[ 88 109  95 150 186 117 100 117 119  94 107] -> q_292
[131 112 154 112 122 122 145  99  95 127  99] -> q_890
[122 165 124 128  62 146 136 160 165 110 174] -> q_994
[127 117 113 187 142 163 100 166 143 143 129] -> q_817
[ 54 127 133 125 124 118 143 122 123 146 114] -> q_861
[127 117 113 187 142 163 100 166 192  99 182] -> q_619
[ 21 113 101 117 165  82 128 101  96 125  80] -> q_413
[153 137 114 117 103 153  89 158 152 123 157] -> q_457
[ 77 142 104 151 125 145 113 161 172 115 163] -> q_315
[ 72 101 155 123 114 122 159 100 117 169 101] -> q_323
step -1: [166] : [165]
step -1: [104 151 125] : [103 150 124]
common q_413 q_292:  : [117]
find: [122 165 124 128  62 146 136 160 165 110 174] : q_994
diff q_413: [ 21 113 102 117 165  82 128 101  96 125  80] : 2, [101]

[154 158  98 104 213 227  19  53 152  96  36 169 196] : q_927
[144  68 204  48 136 140 127 214 126 232 160  68 142] : q_992
[ 60 177 202 131 112  43  20 158 122 164 145  85 191] : q_57
[154 158  98 104 213 227  19  53 152  96  36 171 178] : q_406
[138 172  58 223 132 112 219  49 106  47 214  43 172] : q_247
diff q_406: [154 158  98 104 213 226  19  53 152  96  36 171 178] : 5, [227]
diff q_992: [144  68 205  48 136 140 127 214 126 232 160  68 142] : 2, [204]
step +1: [53] : [54]

[140  80 150 185] = q_971
[139  78 153 187] = q_906
[107 144  43 112] = q_388
[107 144  46 109] = q_180
[159 127  43 117] = q_776
find: [107 144  43 112] : q_388
diff q_971: [140  81 150 185] : 1, [80]

[129 140  96 153 114 160 121] : q_629
[101 145  85 214 234 183 149] : q_284
[129 140  96 121 114 160 121] : q_145
[101 145  85 214 234 191 149] : q_562
diff q_562: [101 145  85 215 234 191 149] : 3, [214]
step +1: [129 140  96 153] : [130 141  97 154]
find: [101 145  85 214 234 183 149] : q_284
find: [129 140  96 153 114 160 121] : q_629

[151 169  98 154 114 111 115  93 148 160 122 204 135 166 129  90 165 132
 151 139 126  86 178 147 174 138 149 111 124 116 100  97 141 147 123 145
 114 169 152  82 107 125  69 169 129 126  92  68 127 165 172] -> q_107
[151 168  98 150 129 108 118  91 149 153 121 197 135 139 124  91 164 132
 157 142 129  88 179 146 128 138 148 113 126 116  96 149 139 144 124 146
 115 169 157  91 105 123  65 169 127 125  92  63 122 160 173] -> q_129
[151 168  98 150 129 108 118  91 149 153 121 197 138 166 124  91 164 132
 157 142 129  88 179 146 169 138 148 113 126 116  96  96 139 144 124 146
 115 169 157  91 105 123  65 169 127 125  92  63 122 160 173] -> q_790
[151 169  98 154 114 111 115  93 148 160 122 204 135 166 129  90 165 132
 151 139 126  86 178 147 174 138 149 111 124 116 100  97 141 147 123 145
 114 169 152  82 107 125  69 169 129 126 124 124  84 127 169] -> q_660
[ 97  85 156 129 134 192 136 175 135 144 123 148 134 122 145 161 147 132
 126 118 104 138  96 107 154 135 105 151  96 115 159 173 148 128 173  85
 131 111 115 132 100 118 148 133  97 163 203 153  98  58  88] -> q_72
step -1: [152] : [151]
diff q_72: [ 97  85 156 129 134 192 136 175 135 144 123 148 134 122 145 161 147 132
 126 118 104 138  96 107 155 135 105 151  96 115 159 173 148 128 173  85
 131 111 115 132 100 118 148 133  97 163 203 153  98  58  88] : 24, [154]
step +1: [128] : [129]
find: [ 97  85 156 129 134 192 136 175 135 144 123 148 134 122 145 161 147 132
 126 118 104 138  96 107 154 135 105 151  96 115 159 173 148 128 173  85
 131 111 115 132 100 118 148 133  97 163 203 153  98  58  88] : q_72

[125 129 125  97 127  57 208 129 126 127 127 156 111 124 125 125 124 159
 125 116 130 124 126 128] = q_160
[129 129 128 161 130 186  65 127 122 134 132 119 120 131 128 130 129 113
 130 120 128 131 127 126] = q_763
[122 128 121 117 124 107 150 127 127 136 126 123 130 122 121 124 122 130
 121 133 122 124 130 127] = q_121
[137 128 138 153 132 224  27 126 136 131 127 128 136 135 137 132 136 130
 131 135 127 132 127 128] = q_58
[125 128 125 114 121 110 139 130 128 123 127 110 130 124 124 123 125 110
 129 122 129 123 129 126] = q_597
[124 129 125 115 126 108 159 130 133 129 125 174  86 126 125 125 125 176
 131  94 130 125 127 129] = q_235
diff q_597: [125 128 125 114 122 110 139 130 128 123 127 110 130 124 124 123 125 110
 129 122 129 123 129 126] : 4, [121]
step +1: [126 127 127 156] : [127 128 128 157]
find: [125 129 125  97 127  57 208 129 126 127 127 156 111 124 125 125 124 159
 125 116 130 124 126 128] : q_160
diff q_121: [122 128 122 117 124 107 150 127 127 136 126 123 130 122 121 124 122 130
 121 133 122 124 130 127] : 2, [121]
find: [122 128 121 117 124 107 150 127 127 136 126 123 130 122 121 124 122 130
 121 133 122 124 130 127] : q_121
diff q_121: [122 128 121 117 124 107 150 127 127 136 126 123 130 122 121 123 122 130
 121 133 122 124 130 127] : 15, [124]

[170 143 157 148 186 143 198 228] = q_538
[101 110 121 130  88 117  56  72] = q_312
[138 110 128 130 112 113 158 193] = q_109
[138 110 128 130 147 113 147 153] = q_835
[167 174 157 155 155 182 163  91] = q_610
[138 110 128 130 147 113 158 193] = q_33
[101 110 121 130  88 117  70  72] = q_651
[133 145 138 140 116 148 113  94] = q_548
[122 144 101 114  94 143 116  53] = q_705
[137 123 143 140 147 127 142 183] = q_113
find: [170 143 157 148 186 143 198 228] : q_538
diff q_705: [122 144 101 114  94 143 116  52] : 7, [53]
diff q_109: [138 110 128 129 112 113 158 193] : 3, [130]
step -1: [144] : [143]
step -1: [138 140] : [137 139]
step +1: [147 113 147] : [148 114 148]

[ 40 218 132  88  73 100 137  97]  q_924
[170 193 144 154  29  75 182 171]  q_140
[153 155 136 141 100  99 137 149]  q_250
[153 155 136 141 139  99 136 172]  q_919
[153 155 136 141 100  99 144 172]  q_157
[190 116 133 162  65 126 173 166]  q_462
find: [153 155 136 141 100  99 144 172] : q_157
common q_157 q_924:  : [100]

[117 162 111 128 101 148 148 132 113 183  73  96 145 141 126 149 150  76
 163 116 145 116 136 133 155 152 129 154 128] -> q_713
[128 140 113  94 113 152 149 126 125 160  77 103 152 128 121 135 142  89
 152 105 158 123 147 128 151 152 148 138 136] -> q_814
[131 148 131 108 123 135 140 129 120 150  97 116 131 131 133 130 142 109
 150 115 133 126 128 126 129 138 129 132 127] -> q_684
[115 165 112  96 100 177 151 128 108 187  50  87 149 148 119 143 128  72
 153 104 167 116 144 122 164 155 153 153 130] -> q_960
[115 165 112  96 100 177 151 128 108 187  50  87 149 148 119 143 128  72
 153 104 167 116 144 122 164 155 153 130 130] -> q_424
[117 127 111 128 101 128 148 132 113 183  73  96 145 141 126 149 150  76
 163 116 145 116 142 133 155 152 129 154 139] -> q_159
[109 181 109  74  94 182 163 120 100 207  18  71 156 157 126 154 158  49
 169  94 180 114 149 118 129 163 128 159 132] -> q_183
find: [115 165 112  96 100 177 151 128 108 187  50  87 149 148 119 143 128  72
 153 104 167 116 144 122 164 155 153 153 130] : q_960
diff q_424: [115 165 112  96 100 177 151 128 108 187  50  87 149 148 119 143 128  72
 153 104 167 116 144 122 164 155 154 130 130] : 26, [153]
step +1: [149] : [150]
find: [115 165 112  96 100 177 151 128 108 187  50  87 149 148 119 143 128  72
 153 104 167 116 144 122 164 155 153 130 130] : q_424
find: [128 140 113  94 113 152 149 126 125 160  77 103 152 128 121 135 142  89
 152 105 158 123 147 128 151 152 148 138 136] : q_814

[127 131 132 149 117 162  99 118 128 129 124 113 134 110 130  88 122 130
 133 103 131 138 172 139 115 136 148 120 148 128 110 140 135 131 124 116
 122 126 130 118 141 133 123 125 133 137 133 126 113 124 131 127] -> q_965
[108 125 132 143 202 125 144 128 130 134 123 127 121 101 119 134 127 126
 121 135 157 146 112 137 127 124 134 139 134 128 121 134 106 147 119 115
 131 129 127 142 143 133 126 154 114 124 126 140 126 133 120 122] -> q_71
[110 127 128 133 148 124 113 131 127 132 114 133  75 160 148 100 140 147
 133 134 121 141 113 140 132 127 104 154 126 127 131 126 140 136 122 149
 125 135 131 133 102 139 125 131 129 130 121 111 126 120 125 124] -> q_14
[157 139 125 128 148 142 159 138 124 126 126 138  82 145 126 131 135 120
 128 112 163 126 122 126 117 128 107  88 122 137 126 148 118 116 126 106
 120 127 136 127 135 110 133 135 135 122 133 118 115 111 111 146] -> q_255
[130 114 133 132 103 124 138 122 125 130 120 137 163 145 147 143 125 117
 123 116 123 143  92 139 120 127 136 113 138 133 110 127 122 138 130 153
 124 131 126 141 111  87 106 128 121 126 118 106  87 149 132 123] -> q_715
[ 88 125 132 143 202 125 144 128 130 134 123 127 121 101 119 134 127 126
 121 135 157 146 112 137 127 124 134 139 134 128 121 134 106 147 119 115
 131 129 127 142 143 133 126 154 114 126 137 148 146 143 133 129] -> q_83
[121 136 124 133 123 140 116 125 127 117 135 125 155 129 101 121 118 121
 137 134 150 118 155 112 132 125 119 142 120 122 133 136 106 110 128 148
 127 133 132  77 118 142 134 131 112 125 140 129 156 110 102 139] -> q_596
[130 114 133 132 103 124 138 122 128 130 120 137 163 145 147 143 125 117
 123 116 123 143  92 139 120 127 136 113 138 133 110 127 122 138 130 153
 124 131 126 141 111  87 106 128 121 126 118 106 130 149 132 123] -> q_88
[127 128 131 137  71 148 154 123 122 132 128 183 160  98 145 139 126 128
 130 114 122 129 108 133 137 134 117 131 127 124 123 133 131 138 123 144
 125 132 135 179 133 129 128 141 132 126 122 152 129 125 122 137] -> q_689
[109 117 122 122 153 117  97 142 135 135 133 114 137 106 163 134 126 131
 126 128 128 114 171 125 126 136 130 123 135 137 112 126 120 122 126 122
 137 129 125 132 146 137 138 154 128 127 133 105 146 118 138 126] -> q_646
[130 114 133 132 103 124 138 122 125 130 120 137 163 145 147 143 125 117
 123 116 123 143  92 139 120 127 136 113 138 133 110 127 122 138 130 153
 124 126 127 105 134 117 148 129 144 125 123 143 122 132 128 109] -> q_978
[118 124 125 126 136 152 142 121 122 118 123 102 138 120 118 113 104 120
 121 115 131 133 124 124 126 126 128 127 116 122 148 124 115 131 110 136
 121 128 119 164 106 135 123 117 140 120 141 128 151 126 129 130] -> q_750
step +1: [114] : [115]
find: [127 128 131 137  71 148 154 123 122 132 128 183 160  98 145 139 126 128
 130 114 122 129 108 133 137 134 117 131 127 124 123 133 131 138 123 144
 125 132 135 179 133 129 128 141 132 126 122 152 129 125 122 137] : q_689
find: [110 127 128 133 148 124 113 131 127 132 114 133  75 160 148 100 140 147
 133 134 121 141 113 140 132 127 104 154 126 127 131 126 140 136 122 149
 125 135 131 133 102 139 125 131 129 130 121 111 126 120 125 124] : q_14
find: [130 114 133 132 103 124 138 122 125 130 120 137 163 145 147 143 125 117
 123 116 123 143  92 139 120 127 136 113 138 133 110 127 122 138 130 153
 124 131 126 141 111  87 106 128 121 126 118 106  87 149 132 123] : q_715
find: [109 117 122 122 153 117  97 142 135 135 133 114 137 106 163 134 126 131
 126 128 128 114 171 125 126 136 130 123 135 137 112 126 120 122 126 122
 137 129 125 132 146 137 138 154 128 127 133 105 146 118 138 126] : q_646
diff q_978: [130 114 133 132 103 124 137 122 125 130 120 137 163 145 147 143 125 117
 123 116 123 143  92 139 120 127 136 113 138 133 110 127 122 138 130 153
 124 126 127 105 134 117 148 129 144 125 123 143 122 132 128 109] : 6, [138]

